128 stands for zero in the data rows.
Some points:
[179 154 113 127 100 152 151 115  48 126 174 131 150 164 128 127 123 121
  59 139 102 190 151  29 135 126 174 121 162 183  42 150 122 162  97 117
 161 129 136 189  74 125 206 159 136 150 136 150 122 145 135 129 134 114
 167 128 236 167 205 105 186 144  81 124]
[132 100 163 141 182 170 100 160 105 152 108  69  92  70 154 125 142 152
  66 147 150 136 161 181 116 150  64  46 153 105 127 154 114  99 113 117
 103 149 120 122 132 109 169 172 151  99 173  40 135 130 163 100 160 136
  62 125 147 117 142 255 201 199 146 215]
[ 81 100 216  55 131 155 197 177  74 157 123 169  96 103  99 132 137  63
  81 110 133 214 111 105 130  88  93 123  92 123 112 168 200 112 230 145
 151 161 106 210  89 109 103 121 112  99  75 170 165 132 157  99 118 142
 114 121  33  88  93  86 122 195  85 163]
[221 133 168 149  95  62 172 138 142  87 146  81 143 101 125 198  67 179
  49 131 110 120 137 144 121 119 176 106  62 122 145 185  78 147 154 155
 206 109 181  94 188  69 112 111 153  29 121 118 139  89 111 178 116 137
 143 101 132 193  32 114 140 131 167 159]
[109 143 120  64 129 131 145 170 117 221 180  95 150  68 147 139 148 148
 219 114 110 133  88 112 182 165  72 109 190 151 160 142  84 113  80 104
 206 132 112 145 138 186 146 118  84  50 130 130 110  76 174 176 110 188
 131 182 161 141 109 144  76  88 119  83]
[162 131 160   0  92 189 119 216 104  93 100  87 226 140 117  91  91  89
 169 137 171  71  95  87 149  73 116 119 122 148  36 145 131 130  96  79
  86  65 146 106 130 102  56  98 182 142 123 113 154 152 136 131 215 107
  76  88 137 154 123 152 107  93 135 105]
[134 165 121 156 167 116 132 146 168 140  99 104 150 106  95 112 116  70
 106 122 154 171  93 143 120 255  68 155 125 124 125 146 200 127  96 117
 122  96 108 177 255 150 117  72 129 140 113 212 115 141  28  77  93  90
 133  90 208 113 120 140 130 132 122 138]
[107 103  82 114 130 137 127 115 149 153 107 133 131 104 112 200 141  99
  92  91  83 104  54  80  92  81 108 225  79 120 106 133 116  91 177 110
 164 162 145 105 101 168 180 123   4 132 156 134  59 148 132 181 138 105
 101  39 155 168 177 193  90 131 152 188]
[213 151  84  94  82 174 115 243 236 108 146 141  68 134 168 156 156  98
 203 130  69 121 101 147 157 139 128  97 134 141  95 123 164 110 228 193
  67 215 130 139 134  74 158 185 179 128 182 106 159 161  98 132 113 122
 179 104 151 138 131 125 131 121 131 103]
[110 107 129 165 109 172 123  97 217 151 142 139  86 189 116 130 148 149
 142  79 201 121  73  13 166 141 114 110  29  95 129 102  73 207 114 123
 149 116  82 187 147 179  65 148 188 128 139  94 172 105 197 149 103 137
 106  77 173  90 153  92 139 217 147 143]
[224 116 164 156 161  79  89 136  99  97 176 236 199 163 119  82 201  94
 117 113 157  91  82 130 110 153 134 146 117 215 173 123  78 103 114 233
 162 125  93 125 128 184 166 129 176 166 105 122 108  94 137  85 124 129
 126 121  70  94 119 200  81 130 138 132]
[ 68 150  86  48 172 191 202 120 109  70 107 119 122 143 200 122 112 127
 102 148 150  62 156 176  85 183 124 143 115 119 108  72 115  57 113 215
 151 112 125 164 119 136 146 127  88 127 172  74 108  67 197 105 118  79
 106 107 133 146 135   0 126 124 153 144]
[109 120 109 131 160 167 158 127 138 189 151  94 171  86  83  79 100 138
 112 171  56 176 137 151 137  84 182 151  62 216 205  81  93  96  83 170
  71 104  89 131 174 131  60 236  99 145 138 161 110 158 144 152 144 151
 166  73 126 116 110 150 151 116  88 118]
[140  98 157 162 118 160 205 145 148  95 165 153 204 132 136 126  94 125
 127 117 164 118 202 121 163  86  55 190 162 148 147 105 108 141  93 109
 133 196 158  52 194 186 136 120 123  83 170 132  92 204  89  67 133 161
 154 224  99  76 200  81 155 128 125 148]
[ 99 151  41  74  46   0 144 137 156 141 159 140 128 124 122 127 167 119
  76 161 131 130 169 134 103 137 131 119  97 192 106  38 192 141 163  92
 124  85  56 129 132 141 119  81 124 107 155  70 138 113 150  99 190 206
 125 161  91 137 153 145 164 122 120 107]
[153 146 147 144 126  82 111 154 111 171 167 102 147  98 135 117 153 149
 176 125 235 114 156 211 113  52 221 108 124  27   0 118 133 115 121 149
 154 137  54 169 137 170 118 157  63 160  94 139 109 178  74 166 137 158
 159 157 124 107 102  80 114 158 161 128]
[152 143 122 143 119  92  73 132 132 119 192 159  79  41 119 144  30 167
 148 153 122  87 145 150 109 175  43 141 104 143  96  83 113 166 161  96
  98  69 186 134  75 183 158 162 116 194   0 140 140 136 172  98 132 102
 152 138 164 103  63 120 141 152 116 141]
[ 21  92 129 131 150 101  52 134 113 117 182 145 171 134 123 111  99 127
 141 129 110 103  65 127 139 112 138 126 116  51 138  98 144 135 112 238
 170  99 158  94 112 104 170 112 144 104 178 189 210 140 115 121 202 106
 145 164 170  74  80 118 190  86  75 161]
[122 120 210 124  53 111 106 126 140 157 187 137 153 152 142 131 163 121
 116 179 132 186 179 172 135 255 106  89 101  95 120 125 109 164 100 159
  61 138 145  71  38 111  99 129  44 124 155 225 130 124 126 171 158 166
 115  91 113 187 143 101  92 141 177 116]
[125 136 139 205 113 166 156  46 147  94 177  97 113 124 255 161 135   0
 119 121  91 106 117  86 114 119 159 123 134  92 131 102 154  97  88  52
 122 126  79 112 150 153 119 193 142 111  99 123 141 141 137 116 129  40
  94 157  75 144  86 166 135 128 146  70]
[ 72 151 182 125  92 129 149 122 123 129 120 174 119 135 134 163  81 112
 155 142 136 161 126 132   0 109  93 130 134 163 128 136  71 183 124 123
 115 156  76 156 132 150 113 122 192 100 178 133 104 121  80 172 121 141
 157 132 189  73  93 141  84  93 139 109]
[136 131 167 139 145 153  65 116 163 153 137 106 125 156 111 101 159 103
 111  37 133 122 255  73 100 160 143 170 150 154 104  99 176  55 116 110
 121 112 146  94 111 152 126 135 169  86 130  86 188 143 122 181  49 127
 138 130 128 170 113 129  37  90  63 225]
[ 57 188 141 142  85 147  84 125 140 128 156 185 141  97 119 108 128 145
 142 135  73 101 137 124  78  89  89  98 122  84 134 149 110  49  93 138
 132  91 113 114 160  23 141  95 151 133  15 138 146 108 143 101 131 153
 192 123 142 187 255 133 100 191 190 109]
[150 140 139 140 116 100  91 103 140  80  83  98 115 174 161 120  90  80
  96 109  90 205 111 121 123  96 117 122 164  63 154  90 100 101 124 147
 117 123 209 192 216 146 161 157 100 195 105 138 137 100 121  94 130 255
  60 151 108 135 110 113 112  83 114 110]
[117 130 120 103 197 105 155 130 134 161 181 131  51 183 173  48 161 154
 106 171 134 127 109  77 123 110  95 158 100 125 111 181 190  90 120 124
 126 115 207 123 104  85 109 136 145 177 133 105  83  96  46 255 101 105
  93 208 125 100 150 126 174 148 146  78]
[115 137  79 149 201 112 234 168 144 125 107 129  37 198  70 119 175 124
  98 176  77 124 109 182 127 113 148 116 161  97  89 101 128 183  63  71
 165 138 122  42 133  78 145 101 141 132  81 208 151 151 201 118 126 149
 140 132 161  85  96 125  28 126 144 162]
[106 134  78 151 139 103 117  94 119  96 105 101 162 122 105 101  86 161
 180 142 146 255  69 110 123 142 156 132 132  99 102 114 151 108 139 161
 137 117 177 108  94 142 126 163 180  74 153  73  96 171 168  92 100  42
 107 161 100 142 132 141  48 172 180 124]
[158 176 132  94 174 189 120  99 170  71  87 193 142 116  84 132 105 141
 164 121 116  83 110 144 108 220 235 147 100 104 150 209 153 129 204  15
 105  71 126 151 104 125 162 182 133  84 209 165 147 116 137 123 184 171
  97 214 114 118 170 120 147 160 128 110]
[153 141 107 175  93  60 129 169 114 158   0 151  99 145 156  96  71  69
 123  91 154 134  87 152 160 149 114 190 143  88 151 183  75  89  86 152
 108 158  75 122  11 113 113 113 150 125 101 101 133 151 181 200 128 132
 164 147 147 153 142 113 193 125  91 139]
[118  89 198 128 139 124 128 141 163 124  50 174 179 170 137  87 134 177
 157 115 112 125 120 103 142 144 162  79 179 117  97  13 131 119 161  58
 135 134 133 151 109  66 126 138 105 135 132 162  74  95 156 105   0  91
 109 111 144 133  98 172 223  65 153 167]
[152 100  89 145 127 185 181  63 123 117 152 146 106 115 138 108  91 163
 112  30 160 150  73 146 129 105  99   0 141 156 149 160 231 124 123 135
  93 148  79  91  98 173 118  98 129 181 139 166 123 105 141 163 181 141
 130 145 134 183 151  89 106  79 107 189]
[130 158   7 161 124 153  99  96  56 138  75 147 178 148  99 144 177 136
 158 163  64 122 235 109 138 129  71 109 145  75 121 188 135 180 170 142
 157 143 124  57 104 174  82 137 162 122 106 137  93  94  90 138 120 173
 107  63 129 103  57 128 174 135 119  97]
[142  49 163 207 145 189 150 162 101 100 116 131   4 139 132 135 108 144
 168 108 166 156 169 112 156 115 130 160 155 129 100 131  95 116 138 126
 143   8 122 108 148 112 133  80  84 148 203 107 137  76 112 110 150 111
 209  85  78 144 143 182 125 108  79  58]
[ 89 177 171 113 145  95 171  63 141  80 121  47 166  94  74  96 148 100
 114 105 180  27  71 118 123 149 120 138 226 150 153  77 130 192 120 172
 109 162 170 112  72  86 134 157 119 151 141 113 116 135  95 123  89 162
 176  97 113 138  98 164 119 232  48  89]
[ 91 194 179 140 106 117  54  98 136 150 109 166  54  60 158 153  84 155
 141 167  72  91 111 170 178  94 205 128 154 168  80 154 172 196  73 168
  90 121 164 146 130 159 112  71 153  83 150 114 101 162 115 107  76 126
  42  78  80  63 187  89 123  88  90 120]
[114 202 208 115 113 111 116  67 145 104 129 115 151 189  87 187 157 144
 117 194 115 147 138 160 215 137  83 100 125 136 196  99  91  67 140  53
 208 151 116 183 117 141 144 107 143 180 126  92 146 171  82 181 184  83
 168 102 110  53 130 117  82  83 105 142]
[117  48  47 122 187 140  62  97 104 149 162  82 107 163 103 191 107  68
 105 144 196 101  97 114 101 171 143  48 140 150 129 168  61 117 167 112
 112 105 135 146  79  32  87 133 121 111 103 134  77 222 118  81  59 158
 128 138  97 127 176  79 113  67 104 133]
[109  59  79  78  85  96 138 167 111  83 121  48 142 146 180 148 145 177
 152  83 126 131 185 167 111 134 182 178 128 140 240 148 174 172  95 108
 125 158 156 163  87 151 118 126 133 161  74 186 197  78  85 100 120 111
 132 118 112  92 201 179 101 155 179 130]
[ 69 104 161 102 151  94  56 117  47  59 110 151 106 122 178 106 205 187
  82 162 143 131 112 111 177 135 146 174 130 109 173 134 126 197 174 114
  24 155  45 125 226 132 140 117 111 110 109 102  98 179 148 136 128  95
 129 134 208 184  85 114  66 119 119 117]
[127 115 146 146 125  85 117 130 139 121 124 151 118 113 129 174 166 119
 141 153 129 147 123 172 102 125 169 108 113 123  98 132 121 101 126 139
 160 192 160 101 159 147   0 148  78 155 106 115 108  22 115  69 160  72
 107 200 220 154 196 129 107 154   0 123]
There is one direction along which these points spread out most. Take the direction at right angles to it along which they spread out most. Go by this last direction. How far along it is each point below, from 0 to 99? The average is 50, and the first point in the table lies past the average. One standard deviation of the points above along it is 16.
[ 69 104 161 102 151  94  56 117  47  59 110 151 106 122 178 106 205 187
  82 162 143 131 112 111 177 135 146 174 130 109 173 134 126 197 174 114
  24 155  45 125 226 132 140 117 111 110 109 102  98 179 148 136 128  95
 129 134 208 184  85 114  66 119 119 117] 39
[224 116 164 156 161  79  89 136  99  97 176 236 199 163 119  82 201  94
 117 113 157  91  82 130 110 153 134 146 117 215 173 123  78 103 114 233
 162 125  93 125 128 184 166 129 176 166 105 122 108  94 137  85 124 129
 126 121  70  94 119 200  81 130 138 132] 21
[152 100  89 145 127 185 181  63 123 117 152 146 106 115 138 108  91 163
 112  30 160 150  73 146 129 105  99   0 141 156 149 160 231 124 123 135
  93 148  79  91  98 173 118  98 129 181 139 166 123 105 141 163 181 141
 130 145 134 183 151  89 106  79 107 189] 62
[158 176 132  94 174 189 120  99 170  71  87 193 142 116  84 132 105 141
 164 121 116  83 110 144 108 220 235 147 100 104 150 209 153 129 204  15
 105  71 126 151 104 125 162 182 133  84 209 165 147 116 137 123 184 171
  97 214 114 118 170 120 147 160 128 110] 58
[179 154 113 127 100 152 151 115  48 126 174 131 150 164 128 127 123 121
  59 139 102 190 151  29 135 126 174 121 162 183  42 150 122 162  97 117
 161 129 136 189  74 125 206 159 136 150 136 150 122 145 135 129 134 114
 167 128 236 167 205 105 186 144  81 124] 55
[122 120 210 124  53 111 106 126 140 157 187 137 153 152 142 131 163 121
 116 179 132 186 179 172 135 255 106  89 101  95 120 125 109 164 100 159
  61 138 145  71  38 111  99 129  44 124 155 225 130 124 126 171 158 166
 115  91 113 187 143 101  92 141 177 116] 83
[109  59  79  78  85  96 138 167 111  83 121  48 142 146 180 148 145 177
 152  83 126 131 185 167 111 134 182 178 128 140 240 148 174 172  95 108
 125 158 156 163  87 151 118 126 133 161  74 186 197  78  85 100 120 111
 132 118 112  92 201 179 101 155 179 130] 55
[114 202 208 115 113 111 116  67 145 104 129 115 151 189  87 187 157 144
 117 194 115 147 138 160 215 137  83 100 125 136 196  99  91  67 140  53
 208 151 116 183 117 141 144 107 143 180 126  92 146 171  82 181 184  83
 168 102 110  53 130 117  82  83 105 142] 32
[134 165 121 156 167 116 132 146 168 140  99 104 150 106  95 112 116  70
 106 122 154 171  93 143 120 255  68 155 125 124 125 146 200 127  96 117
 122  96 108 177 255 150 117  72 129 140 113 212 115 141  28  77  93  90
 133  90 208 113 120 140 130 132 122 138] 31
[ 21  92 129 131 150 101  52 134 113 117 182 145 171 134 123 111  99 127
 141 129 110 103  65 127 139 112 138 126 116  51 138  98 144 135 112 238
 170  99 158  94 112 104 170 112 144 104 178 189 210 140 115 121 202 106
 145 164 170  74  80 118 190  86  75 161] 57
[109 120 109 131 160 167 158 127 138 189 151  94 171  86  83  79 100 138
 112 171  56 176 137 151 137  84 182 151  62 216 205  81  93  96  83 170
  71 104  89 131 174 131  60 236  99 145 138 161 110 158 144 152 144 151
 166  73 126 116 110 150 151 116  88 118] 42
[142  49 163 207 145 189 150 162 101 100 116 131   4 139 132 135 108 144
 168 108 166 156 169 112 156 115 130 160 155 129 100 131  95 116 138 126
 143   8 122 108 148 112 133  80  84 148 203 107 137  76 112 110 150 111
 209  85  78 144 143 182 125 108  79  58] 37
[117 130 120 103 197 105 155 130 134 161 181 131  51 183 173  48 161 154
 106 171 134 127 109  77 123 110  95 158 100 125 111 181 190  90 120 124
 126 115 207 123 104  85 109 136 145 177 133 105  83  96  46 255 101 105
  93 208 125 100 150 126 174 148 146  78] 57
[125 136 139 205 113 166 156  46 147  94 177  97 113 124 255 161 135   0
 119 121  91 106 117  86 114 119 159 123 134  92 131 102 154  97  88  52
 122 126  79 112 150 153 119 193 142 111  99 123 141 141 137 116 129  40
  94 157  75 144  86 166 135 128 146  70] 21
[118  89 198 128 139 124 128 141 163 124  50 174 179 170 137  87 134 177
 157 115 112 125 120 103 142 144 162  79 179 117  97  13 131 119 161  58
 135 134 133 151 109  66 126 138 105 135 132 162  74  95 156 105   0  91
 109 111 144 133  98 172 223  65 153 167] 27
